Here are some points, each followed by its number:
(-14 -8 -3 15 -33 55 -23 -10) 0
(21 25 37 39 -10 -23 -32 -8) 1
(0 0 12 -16 -16 9 -2 20) 2
(-65 -9 29 8 2 -46 12 24) 3
(-57 1 17 30 -115 53 14 -36) 4
(-46 -18 45 30 -27 22 -2 -87) 5
(-48 -49 18 56 -30 25 0 -43) 6
(-89 -53 16 115 -66 56 -25 -32) 7
(5 26 -42 -60 22 20 49 -35) 8
(-78 -40 25 59 -65 -1 14 -44) 9
(54 56 -52 -25 12 60 28 -30) 10
(49 33 18 -21 23 10 -37 56) 11
(12 45 4 -37 34 0 -41 -1) 12
(4 8 -18 14 -17 67 -55 -43) 13
(21 -90 17 10 -7 -47 -65 74) 14
(1 -27 43 -11 -17 -37 -76 72) 15
(18 10 1 -24 20 -46 -58 52) 16
(-23 -13 -19 9 39 -69 -42 45) 17
(21 68 39 38 38 -11 -53 42) 18
(-51 -46 -4 72 -72 -1 -13 -32) 19
(-31 3 -20 13 -6 -22 8 43) 20
(119 42 -85 -71 3 -1 79 -9) 21
(46 31 -44 -71 12 5 25 -42) 22
(-33 14 -20 27 -19 20 13 -36) 23
(-6 -13 -19 -22 2 23 -1 8) 24
(10 42 -5 2 11 -29 -22 8) 25
(35 -54 -52 -78 29 56 39 14) 26
(-24 -28 16 32 -11 64 -6 -48) 27
(-22 -56 -4 37 14 31 17 -45) 28
(8 39 -74 -30 6 47 34 -38) 29
(25 41 -43 -31 -4 21 101 -9) 30
(85 -15 -49 -51 13 44 109 10) 31
(1 29 -32 4 29 13 26 -23) 32
(39 28 -18 -25 44 -5 22 -1) 33
(28 63 -81 -54 28 1 68 -36) 34
(46 -19 -81 -66 30 45 53 -35) 35
(11 -5 7 -14 26 27 7 1) 36
(57 78 -61 -62 83 34 59 -72) 37
(-33 -14 -14 41 -57 6 15 -60) 38
(4 80 -39 -58 35 -26 25 -26) 39
(32 24 -44 -4 25 9 71 -64) 40
(-9 41 -14 0 -4 34 -14 26) 41
(33 22 -14 -37 29 21 11 30) 42
(18 41 -27 5 22 -46 26 -20) 43
(29 1 29 -9 6 -59 -36 5) 44
(49 16 -40 -36 27 65 17 -66) 45
(-12 10 -14 13 -16 31 -5 -54) 46
(46 12 -89 -81 64 18 91 -43) 47
(79 61 -58 -16 39 66 83 -31) 48
(50 39 -40 -58 10 21 22 -49) 49
(57 10 -52 -9 59 25 81 15) 50
(14 -1 13 -26 6 -99 -14 -24) 51
(59 -50 -9 -7 1 31 53 -44) 52
(1 16 -18 12 24 32 22 18) 53
(15 -25 -39 -1 2 63 82 -16) 54
(58 -60 -107 -34 13 55 112 3) 55
(-2 -51 -49 -84 10 -3 92 -10) 56
(28 -39 8 18 34 -60 -10 46) 57
(39 -73 -48 -31 -23 59 51 -11) 58
(43 -57 -64 -48 13 19 58 -43) 59
(2 -17 12 -34 5 14 10 26) 60
(64 -34 -21 -26 1 33 52 5) 61
(82 -106 -18 -55 48 23 86 5) 62
(41 72 2 -32 -18 12 -10 24) 63
(12 -55 19 -10 -27 -45 -11 80) 64
(-22 -34 17 47 23 34 -13 -42) 65
(13 -6 -43 -55 47 62 61 -28) 66
(-43 -3 40 66 -28 24 21 -45) 67
(90 65 -45 -91 21 37 56 -76) 68
(42 38 -83 -35 -11 12 53 -40) 69
(85 54 -56 -73 39 58 48 -66) 70
(-39 -5 1 25 14 80 39 -82) 71
(41 75 -102 -75 31 -31 20 -53) 72
(34 103 -82 -33 59 1 5 -52) 73
(77 99 -104 -97 63 54 64 -29) 74
(95 15 -99 -42 32 67 108 -63) 75
(-29 23 -30 12 -51 26 41 -36) 76
(35 106 -74 -77 60 46 65 -117) 77
(54 60 -23 -23 21 -7 -7 31) 78
(81 44 -66 -78 83 23 44 -46) 79
(49 85 -49 -94 61 27 57 -32) 80
(35 80 -70 -108 66 9 65 -31) 81
(90 52 -35 -31 14 16 15 -44) 82
(64 82 -84 -39 16 45 50 -41) 83
(37 3 0 -9 -3 -9 -6 15) 84
(61 80 -5 -60 -3 25 25 -51) 85
(52 9 -26 -18 38 46 61 -12) 86
(57 50 -87 -21 60 15 63 -72) 87
(102 63 -126 -63 21 -2 127 -21) 88
(47 -29 -4 -38 -4 -28 -26 25) 89
(36 48 -13 28 8 -8 -20 38) 90
(14 111 -41 -26 1 20 77 -17) 91
(98 110 -53 -84 11 12 80 -70) 92
(20 9 19 -53 24 -19 24 4) 93
(-5 39 -20 18 43 0 -24 -20) 94
(-5 41 22 -5 37 -13 -50 28) 95
(43 48 17 43 6 37 -14 4) 96
(-3 32 10 -5 31 -55 -36 21) 97
(-18 13 22 19 50 -72 -14 -2) 98
(47 30 -58 -34 -37 -17 -22 82) 99
(29 43 0 -53 16 -40 -24 51) 100
(-8 86 69 20 37 -50 17 16) 101
(-25 10 26 -45 -31 29 -5 -56) 102
(2 52 32 11 22 -54 -41 17) 103
(-24 -6 -14 28 -12 13 -28 -51) 104
(43 -16 1 -1 13 24 23 -11) 105
(-72 -34 6 43 -35 -38 -1 -30) 106
(-32 -2 39 -4 23 -65 -23 78) 107
(37 -15 25 -37 21 -19 -14 78) 108
(34 -63 -15 -55 -14 30 48 -8) 109
(7 75 17 -38 42 -86 -65 33) 110
(38 23 25 -12 6 -54 6 46) 111
(27 25 43 -25 32 -20 -48 -1) 112
(-5 -20 -57 -11 -8 35 33 -56) 113
(11 -23 7 -12 35 -40 -36 -15) 114
(-56 -11 16 2 -48 33 -5 -93) 115
(31 25 -57 12 36 29 37 -55) 116
(-12 33 27 37 -45 -10 16 21) 117
(56 55 -38 -26 12 60 49 -56) 118
(-51 11 22 35 -19 8 -16 -60) 119
(34 46 11 -46 0 -55 -23 30) 120
(36 11 12 39 -28 -16 9 49) 121
(-10 0 22 -29 49 -22 -49 37) 122
(49 -34 14 -28 23 -10 -12 72) 123
(3 -17 37 35 59 -64 -33 39) 124
(41 -40 27 -1 31 -78 -5 38) 125
(-41 -25 -13 37 -53 12 -17 -60) 126
(71 63 -79 -61 27 30 62 -31) 127
(-46 -16 6 -11 -34 54 3 -53) 128
(13 19 -6 -38 66 43 59 -19) 129
(21 9 -34 -11 7 58 14 -9) 130
(51 -49 -69 -90 2 78 45 -14) 131
(12 -6 -73 -21 39 77 34 -34) 132
(53 42 23 -26 3 -26 -7 35) 133
(76 -19 -72 -81 -13 74 48 -30) 134
(10 -37 -59 -62 3 4 76 -3) 135
(-15 -38 29 -46 15 -20 -27 31) 136
(5 27 -15 -14 53 11 19 15) 137
(57 -39 -59 -31 27 18 70 -40) 138
(100 69 -72 -42 50 0 37 -44) 139
(13 73 -19 -14 45 -9 32 33) 140
(29 41 -57 -15 54 10 51 -44) 141
(30 55 49 30 22 -45 -68 9) 142
(12 -11 39 -55 7 -63 -85 30) 143
(-23 -32 28 33 -13 -23 1 -4) 144
(9 -3 -5 30 26 -72 -57 23) 145
(-28 -29 34 54 -45 1 -11 24) 146
(6 57 43 29 33 -28 -55 32) 147
(11 13 57 -9 32 4 -49 35) 148
(-9 48 12 28 -2 25 -42 39) 149
(25 -26 -44 -3 7 59 55 -26) 150
(-95 -52 -50 62 -82 -21 32 -54) 151
(-108 -41 5 107 -62 -18 20 -68) 152
(-67 -6 63 103 -60 -4 -2 -51) 153
(-74 -13 -14 47 -59 19 28 -47) 154
(10 -31 15 -17 25 -49 -20 37) 155
(-47 -37 0 71 -66 17 5 -28) 156
(38 -4 -13 -58 1 -77 -64 23) 157
(49 -54 -29 -13 35 -26 33 -3) 158
(-11 -68 29 -51 42 -43 -74 79) 159
(-5 10 8 -35 -6 -110 -19 38) 160
(50 63 -32 -39 59 -9 23 22) 161
(17 5 51 -12 27 -127 -41 -39) 162
(-65 -12 8 64 -49 18 -26 -20) 163
(-25 8 -6 6 -57 -3 13 -34) 164
(21 45 39 66 21 -48 -19 56) 165
(24 -38 -22 -6 39 -33 -2 8) 166
(15 64 -38 -40 47 16 44 -84) 167
(41 22 -29 -32 8 23 7 15) 168
(-24 3 -26 36 -13 1 37 -90) 169
(2 17 -1 -18 14 23 51 36) 170
(15 -64 13 86 -44 34 -6 -58) 171
(1 14 -5 -7 0 -19 2 5) 172
(59 -48 -58 -29 11 52 44 2) 173
(-31 -83 44 45 -72 5 20 -37) 174
(33 -3 -48 -41 28 12 74 -39) 175
(69 -67 -13 -49 35 34 76 -17) 176
(27 20 17 -24 44 -32 -4 45) 177
(53 4 -60 -10 7 25 51 -12) 178
(45 -18 -26 -53 31 25 -6 24) 179
(-28 11 -2 3 -45 41 31 -54) 180
(33 -16 -71 -72 72 42 53 -9) 181
(-2 16 -12 -3 24 34 33 14) 182
(30 -6 14 -69 67 -12 83 5) 183
(16 -1 -39 -20 22 28 4 31) 184
(48 -25 27 5 16 11 0 50) 185
(35 -4 24 -24 26 -52 -25 21) 186
(17 2 -10 40 17 -80 -40 70) 187
(-42 6 52 6 94 -46 -74 84) 188
(38 -29 25 10 42 -82 -66 54) 189
(12 67 25 -35 17 -10 -64 42) 190
(19 19 19 -30 53 -45 -55 79) 191
(-5 -22 24 2 79 -27 -70 51) 192
(34 17 53 -33 48 -3 -27 53) 193
(13 62 51 -10 -19 9 -46 51) 194
(-43 -6 -17 3 -43 34 -37 -93) 195
(-47 -28 14 -1 -61 39 -59 -41) 196
(-51 -5 -17 63 -31 6 17 -123) 197
(-10 -18 -29 -24 3 19 22 -51) 198
(-91 -37 -15 52 -24 15 7 -64) 199
(-50 14 -8 50 -80 13 32 -35) 200
(-50 -21 17 86 -49 38 65 -21) 201
(-64 -21 40 14 -50 31 -15 -18) 202
(13 23 29 -11 10 -40 -32 77) 203
(-18 34 -26 -48 -29 24 -24 36) 204
(-68 -29 14 -1 -2 -23 -86 69) 205
(39 90 36 17 -25 15 -46 81) 206
(-46 -20 41 52 -32 5 -18 -19) 207
(0 9 51 12 39 -44 -29 25) 208
(-10 9 -36 -74 -10 -8 46 -25) 209
(-36 -65 6 -35 69 -85 -51 23) 210
(-27 -55 33 25 -36 -5 -13 -7) 211
(-21 17 4 -10 17 -35 -14 8) 212
(-2 -27 -11 -68 -12 -50 -50 65) 213
(-23 -21 27 20 25 -15 -18 28) 214
(53 -10 -7 -19 5 -52 -12 28) 215
(-27 -86 55 10 46 -58 -59 37) 216
(7 27 16 15 -4 -9 -52 44) 217
(7 -26 18 -13 -25 -43 -13 47) 218
(20 -67 20 -53 42 -68 -26 62) 219
(3 -41 0 -29 -29 27 -20 18) 220
(-4 -41 3 28 -27 15 -13 -3) 221
(28 -44 56 8 -7 -97 -69 54) 222
(33 -11 20 -3 -6 -57 -39 15) 223
(-44 -28 24 2 -14 -25 -83 71) 224
(-2 -17 12 15 42 -64 -36 7) 225
(37 -30 1 -11 24 -91 -101 42) 226
(7 9 21 -31 13 -14 -36 39) 227
(22 2 8 -43 27 -40 -46 79) 228
(32 -41 -49 -1 11 12 30 -5) 229
(-72 -20 11 -22 14 -81 -2 44) 230
(49 6 -33 -4 9 -6 27 -10) 231
(-1 -73 -28 51 30 -72 -47 113) 232
(-16 -13 67 -51 -26 -62 26 46) 233
(-51 -26 26 28 -50 -27 -2 -38) 234
(6 -12 8 -2 -16 27 -32 8) 235
(-3 -28 23 -11 45 -47 -46 75) 236
(-7 4 41 17 -9 -61 -40 46) 237
(0 23 53 25 16 -10 4 45) 238
(44 8 28 -9 22 -18 -57 69) 239
(-19 -8 31 -24 47 -60 -62 39) 240
(30 -38 -30 -4 18 17 24 -7) 241
(57 17 -14 -13 48 -21 42 14) 242
(10 64 28 -1 -22 -49 3 54) 243
(41 -4 -3 -34 37 36 37 -10) 244
(33 12 31 -53 26 -45 -13 34) 245
(38 -60 9 -37 30 -4 39 8) 246
(4 64 -5 -23 43 -5 -31 -4) 247
(-51 4 2 -16 -46 42 16 -48) 248
(112 93 -85 -54 64 -7 43 -44) 249
(42 80 -31 -72 4 -2 34 -16) 250
(-37 17 5 -10 -44 45 23 -74) 251
(6 41 -48 -78 -7 26 91 -63) 252
(49 -32 -14 -21 6 51 47 -41) 253
(68 6 -44 -24 14 15 31 -29) 254
(-28 -59 15 62 -35 0 34 -48) 255
(-43 -45 -8 32 -72 1 -8 -60) 256
(32 -93 -42 -15 -2 11 19 23) 257
(54 0 31 -34 19 -68 -5 -3) 258
(25 -22 -3 -58 16 -6 -7 -5) 259
(57 -65 -65 -64 10 12 66 -37) 260
(44 15 39 -42 19 -45 -7 40) 261
(1 -33 12 -41 30 -28 -31 12) 262
(15 76 38 15 11 -51 -50 13) 263
(-47 -12 11 66 -21 -68 24 -37) 264
(28 65 -19 -24 63 -13 17 29) 265
(100 82 -68 -56 9 66 89 -54) 266
(56 78 -63 -50 10 23 49 -73) 267
(1 1 -11 -4 -37 2 -39 -80) 268
(36 23 -1 -48 28 -2 14 3) 269
(62 23 -40 -15 37 10 64 2) 270
(33 -28 -31 -26 17 75 91 -15) 271
(24 -22 -44 54 20 -1 -22 59) 272
(46 22 -54 -83 35 32 64 -18) 273
(50 0 -4 -17 42 -3 15 12) 274
(29 -99 3 -46 25 22 50 8) 275
(48 -17 9 -38 5 8 14 -21) 276
(40 -23 -29 -25 32 26 80 -13) 277
(18 -24 -26 -20 42 -30 -7 34) 278
(-10 53 -49 -106 -23 4 84 -80) 279
(7 7 -9 -22 19 22 3 8) 280
(33 -17 7 15 53 -29 -12 8) 281
(29 16 19 -13 26 -26 -2 63) 282
(-13 -75 5 -63 48 -83 -60 41) 283
(54 -2 24 -38 64 -71 -23 38) 284
(-55 -9 1 54 -26 2 -9 -96) 285
(-64 14 29 33 -66 50 -1 -31) 286
(-10 47 5 -31 3 -63 -64 20) 287
(-3 61 -5 -21 -31 5 -30 44) 288
(-39 9 34 18 29 9 2 59) 289
(61 -27 -72 -8 21 -13 6 0) 290
(34 36 14 -6 50 -60 36 41) 291
(6 -15 2 29 6 6 -16 28) 292
(23 0 -66 -37 40 55 80 -21) 293
(88 44 -44 -61 31 52 61 -59) 294
(52 0 -43 -72 32 38 71 -43) 295
(57 -17 -69 -42 5 42 51 -53) 296
(28 -26 -79 -26 25 64 81 -35) 297
(57 -27 -44 -60 8 35 64 13) 298
(7 -14 8 -56 4 -23 6 10) 299
(-34 -24 -26 0 -6 44 28 -31) 300
(41 -7 -11 -50 26 -13 -4 35) 301
(-40 13 7 21 -28 31 -18 -19) 302
(16 12 36 -5 9 -22 -21 66) 303
(32 33 17 4 52 -50 -3 18) 304
(68 -21 -67 8 19 -31 4 -4) 305
(33 21 32 -9 19 -38 -84 74) 306
(-5 -23 -5 -38 22 -61 -61 68) 307
(58 35 -7 33 53 -24 16 55) 308
(42 19 -8 47 92 4 -30 20) 309
(21 -7 -4 -6 14 -23 -37 22) 310
(5 -9 26 -11 -27 8 -35 53) 311
(17 91 -13 -3 -19 18 -21 42) 312
(58 11 -62 -24 42 41 57 -27) 313
(44 -70 -29 -27 20 13 60 -21) 314
(-42 -5 5 -11 -46 77 28 -104) 315
(-38 0 5 12 14 -14 -40 3) 316
(-36 -37 -9 71 -36 63 -4 -44) 317
(10 29 36 10 26 -16 -3 -10) 318
(-79 -13 -19 44 -45 41 0 -57) 319
(-55 -25 14 45 -45 10 -16 -37) 320
(-34 -20 49 48 -76 15 43 -41) 321
(-91 0 -4 36 -73 28 -30 -75) 322
(3 12 -18 3 -8 45 21 -46) 323
(-93 44 48 23 -26 45 -19 -3) 324
(-7 -2 -9 85 -70 19 51 -54) 325
(-41 -3 -26 10 11 32 25 64) 326
(-34 -51 36 21 -68 6 14 -30) 327
(20 16 -6 -9 10 51 34 -6) 328
(20 -7 29 22 16 -22 15 60) 329
New points follow, each followed by the numbers of its five nearest points above by angle, nearest first.
(-67 -54 38 76 -73 -3 24 -50) ~ 9 152 156 255 6
(-5 -2 28 -5 7 -63 -25 62) ~ 107 237 203 236 303
(-44 -18 6 24 -26 -67 -37 -23) ~ 106 234 264 144 316
(28 -20 -17 -17 14 72 108 -7) ~ 271 54 277 150 31
(9 -28 6 -55 16 -24 0 -21) ~ 259 299 262 93 276
(36 -23 40 -34 45 -48 2 -29) ~ 258 114 162 186 284
(10 -16 -20 -3 -11 0 -34 -18) ~ 268 13 104 195 196
(28 32 -54 -4 -17 38 80 -21) ~ 30 178 69 75 266
(44 -10 25 -16 -3 -67 -50 45) ~ 223 222 44 226 186
(47 -31 16 -6 4 32 21 4) ~ 105 61 176 52 62
(-18 -30 67 38 -13 -37 29 1) ~ 144 264 211 174 153
(13 -11 20 1 -44 -1 -47 44) ~ 311 15 224 217 235
(-65 -20 4 -13 -82 33 23 -53) ~ 248 4 128 180 115
(-59 -30 38 71 -49 34 36 -57) ~ 67 6 321 9 201
(21 1 19 -15 45 33 -6 52) ~ 193 11 185 36 42
(-12 25 14 20 11 21 -27 -33) ~ 119 13 104 46 302
(18 -16 -2 57 22 -7 -56 82) ~ 292 272 232 187 217
(-11 -15 -8 9 -43 85 -59 -62) ~ 13 0 196 195 27
(-21 51 43 20 -6 -3 -6 2) ~ 101 324 117 263 147
(-30 60 46 -2 -15 -53 15 40) ~ 243 101 238 103 117
(38 69 8 21 64 -65 -10 23) ~ 304 25 291 103 97
(15 -4 25 -23 34 9 -13 79) ~ 108 123 193 282 303
(-29 -11 49 83 -73 -40 14 -37) ~ 153 234 321 9 264
(23 63 -21 5 -5 5 -26 45) ~ 312 90 206 288 78
(7 63 -12 53 -14 21 9 -13) ~ 96 312 23 325 91
(60 2 -23 -22 9 -43 -8 12) ~ 215 84 89 305 157
(-31 29 22 45 -2 23 16 -11) ~ 67 324 201 153 286
(89 7 8 -1 33 -7 -49 -9) ~ 84 112 310 281 274
(70 40 -40 -37 -21 50 3 10) ~ 168 10 266 83 82
(26 -12 11 17 -2 -4 18 -40) ~ 52 171 169 105 255
(9 83 -27 -57 33 -16 2 -14) ~ 39 250 73 81 247
(4 73 -5 -12 15 -28 -12 7) ~ 25 247 110 263 172
(-4 -22 6 -3 -44 64 -11 -3) ~ 0 235 220 196 128
(-48 -11 -22 42 -52 69 -25 -19) ~ 0 317 302 319 7
(38 -31 29 -3 32 -75 -5 56) ~ 125 57 155 189 186
(30 33 27 -38 69 -28 -10 42) ~ 177 193 284 245 191
(-11 48 54 27 7 43 -31 45) ~ 149 194 206 18 238
(-42 13 29 43 22 -13 -36 -48) ~ 119 285 316 104 5
(52 -41 -49 -68 30 -5 27 -17) ~ 260 59 35 138 181
(-23 13 45 -32 -10 8 -4 1) ~ 102 2 324 233 194
(28 1 -12 22 13 -41 -16 41) ~ 187 57 189 145 232
(57 -30 -43 -27 13 25 18 4) ~ 173 61 298 241 229
(24 30 45 -13 13 -57 6 41) ~ 111 261 282 291 243
(5 72 -27 8 2 -46 -69 -6) ~ 25 287 263 110 103
(4 -45 -23 -49 20 8 56 -16) ~ 56 135 260 314 59
(-26 -3 45 72 -24 -5 15 -10) ~ 153 67 207 201 146
(-13 1 -25 -28 1 -6 -31 39) ~ 213 307 204 228 16
(56 71 -67 -74 38 15 16 -4) ~ 74 80 81 127 249
(16 -2 29 -41 7 -29 -15 -23) ~ 258 162 51 112 44
(41 35 -23 -38 -18 -2 -36 66) ~ 99 100 11 288 78
(-60 20 15 27 8 23 -22 9) ~ 324 302 316 163 289
(18 1 46 17 9 1 -49 -24) ~ 1 142 112 148 318
(11 -21 -28 -16 -30 110 -63 -58) ~ 13 0 235 195 46
(17 11 7 -35 11 12 -17 39) ~ 11 227 108 193 228
(32 -16 30 23 1 14 -12 28) ~ 185 292 329 121 239
(31 80 35 25 37 -17 -14 32) ~ 18 147 263 101 165
(33 71 -36 -12 -29 -6 -13 44) ~ 312 63 288 99 78
(61 56 -14 37 41 -24 -55 53) ~ 90 18 308 25 309
(-15 6 23 -65 25 -16 -32 49) ~ 227 122 228 136 191
(52 9 17 27 -22 -17 -17 71) ~ 121 303 239 329 206
(48 -38 -93 -78 29 43 50 -49) ~ 35 296 59 260 131
(47 40 -39 -57 58 27 32 -26) ~ 79 80 37 74 70
(-36 0 -19 -6 38 17 22 102) ~ 326 289 20 170 184
(6 -28 14 -20 21 -19 -1 27) ~ 219 155 159 136 283
(50 39 -33 -14 17 33 59 -8) ~ 48 266 270 86 127
(-19 -28 4 12 -71 -4 -69 -89) ~ 268 195 126 196 256
(-22 38 0 -17 38 -33 -20 -2) ~ 212 110 97 247 287
(-36 -40 -4 -26 -26 9 -26 -18) ~ 196 220 128 256 202
(-27 -10 -17 21 -8 -15 -29 -24) ~ 104 126 106 285 199
(6 -7 35 9 11 1 -38 24) ~ 148 15 306 239 192
(-16 14 4 -10 18 20 -12 46) ~ 289 326 41 149 188
(13 8 -45 -32 52 -7 37 -16) ~ 47 141 181 79 81
(-11 25 50 14 -12 -87 -25 45) ~ 237 107 160 103 243
(-3 -57 10 -17 2 -3 8 28) ~ 275 257 64 246 219
(-37 5 37 8 -50 0 -7 -1) ~ 202 286 4 207 234
(5 -16 40 33 -23 -3 -22 7) ~ 146 207 211 144 1
(-50 -24 46 97 -38 22 20 -54) ~ 67 153 6 207 9
(10 18 -1 -17 60 -20 -44 58) ~ 191 122 228 192 16
(50 -6 -3 -13 35 -9 14 -20) ~ 274 242 33 254 276
(34 -39 37 44 33 45 11 31) ~ 185 292 105 329 36
(-37 15 20 60 -1 53 16 -24) ~ 67 201 317 27 71
(-12 -56 -13 0 21 -17 -37 84) ~ 232 14 236 159 307
(39 -16 31 14 26 -1 -12 65) ~ 185 329 123 108 239
(-78 61 -6 48 -43 47 -31 -58) ~ 302 322 119 23 286
(39 -1 34 -21 -23 5 5 -15) ~ 276 85 84 105 258
(14 -19 16 20 34 29 6 46) ~ 185 292 329 289 123
(-4 8 8 -18 12 -100 -24 30) ~ 160 97 51 212 44
(-16 -74 46 121 -72 18 -39 -65) ~ 171 6 19 221 207
(48 -15 8 -22 17 -11 -9 50) ~ 123 108 301 185 282
(49 63 16 -49 43 17 -2 -6) ~ 269 85 161 80 12
(-96 -5 15 44 -58 25 33 -37) ~ 154 9 319 286 200
(-6 -14 -24 -17 17 4 6 66) ~ 326 184 123 278 108
(-36 27 30 -26 55 -72 -34 1) ~ 212 97 98 240 110
(6 72 39 17 -40 -35 24 58) ~ 243 117 206 121 101
(-21 -21 -13 52 34 -33 -23 64) ~ 232 187 17 272 292
(22 -3 47 -30 47 -72 -50 26) ~ 186 240 284 44 143
(36 -21 56 -38 24 -46 -7 84) ~ 108 261 282 303 123
(-5 -19 19 -70 -28 -59 -20 47) ~ 213 218 233 299 160
(16 27 62 6 50 -50 -40 44) ~ 208 147 103 124 188
(9 -39 16 39 23 25 -53 28) ~ 292 192 14 214 235
(54 -90 -31 -35 26 23 43 -31) ~ 314 62 241 176 260
(48 -6 13 -8 -23 -57 -29 23) ~ 223 215 44 222 157
(-43 -22 34 46 -25 -38 -16 9) ~ 144 146 207 106 234
(49 40 39 -40 94 -34 9 44) ~ 177 304 284 291 193
(-47 5 -12 66 -36 -24 12 -46) ~ 152 264 38 285 151
(23 2 -13 40 26 40 43 26) ~ 53 182 50 86 328
(-21 -25 11 76 -56 -38 -31 -15) ~ 19 153 146 156 207
(-2 -18 -7 -21 6 -37 -38 52) ~ 307 213 228 16 236
(-37 -12 27 -62 -65 74 -5 -102) ~ 102 128 315 251 248
(-59 19 34 49 -79 45 5 -17) ~ 286 4 302 200 202
(13 -20 -5 30 21 23 -85 56) ~ 292 217 192 239 272
(0 54 17 47 -32 8 11 -15) ~ 117 325 200 96 67
(29 37 -42 -13 15 22 74 -54) ~ 40 87 75 141 118
(33 29 -3 -32 8 -39 -32 49) ~ 100 120 16 228 191
(-9 -56 39 100 -51 20 -37 -40) ~ 171 221 7 207 6
(19 -39 -9 -39 36 -17 20 -5) ~ 246 158 62 259 275
(-78 -74 5 103 -102 -10 -12 -71) ~ 19 156 320 9 256
(68 25 -56 -20 26 16 78 -1) ~ 270 88 178 50 313
(24 -7 -27 4 -6 60 80 -16) ~ 54 271 150 297 328
(-7 115 54 -4 21 4 -3 29) ~ 101 194 18 312 263
(7 1 5 -3 -20 19 -15 6) ~ 235 0 311 220 2
(6 -15 -26 -3 20 35 10 -15) ~ 132 150 297 130 66
(17 -38 32 10 18 17 -29 72) ~ 185 292 123 108 311
(-33 -6 8 -4 9 21 29 36) ~ 326 289 170 182 60
(-11 -31 12 68 -40 77 1 -11) ~ 317 7 27 0 171
(4 -32 -7 -35 13 -63 -56 61) ~ 307 213 283 155 159
(21 -4 -21 -6 -4 -5 -29 -22) ~ 268 305 290 13 157
(37 17 -18 -41 13 39 -17 8) ~ 168 280 179 42 10
(50 58 37 -43 6 -91 -38 39) ~ 120 110 261 111 133
(40 -13 31 -41 46 -85 -72 41) ~ 186 226 189 284 143
(33 80 -14 -53 21 -63 -22 14) ~ 120 100 172 110 25
(-50 2 8 4 60 41 -13 34) ~ 289 326 188 214 192
(-20 -10 -40 13 58 29 -73 53) ~ 192 272 188 205 122
(63 68 54 -17 8 -62 -29 53) ~ 133 111 120 261 243
(59 2 49 -35 -12 -12 9 -15) ~ 276 258 261 93 133
(-4 48 44 23 21 25 -2 56) ~ 238 289 149 206 18
(24 15 14 25 34 13 23 33) ~ 308 329 53 238 309
(-21 19 33 16 18 33 8 69) ~ 289 238 326 149 329
(-45 42 32 34 -16 32 12 -68) ~ 119 67 5 251 286
(47 54 24 -10 3 -32 -33 60) ~ 133 203 11 306 239
(7 -43 18 25 -19 13 6 -42) ~ 171 255 174 6 28
(37 -11 -55 -43 23 34 13 26) ~ 184 179 26 181 168
(7 29 -1 -28 17 -21 -18 37) ~ 100 191 228 120 110
(-7 -17 39 39 -54 -27 -51 34) ~ 146 237 15 224 222
(1 19 69 2 49 -54 -42 50) ~ 208 188 240 124 107
(45 -53 41 13 19 40 5 57) ~ 185 123 292 329 108
(37 -82 -21 -11 18 17 59 -13) ~ 314 62 241 176 275
(-26 12 5 -7 34 -46 -10 53) ~ 107 17 188 212 236
(-22 14 22 33 -2 8 -1 56) ~ 289 238 149 329 165
(-31 -11 45 1 42 -8 26 43) ~ 289 214 238 107 3
(39 29 13 28 18 20 -13 24) ~ 96 90 18 206 308
(-69 -37 35 65 -14 97 24 -72) ~ 27 317 71 6 67
(-14 -8 -17 -19 34 16 0 91) ~ 326 184 108 289 123
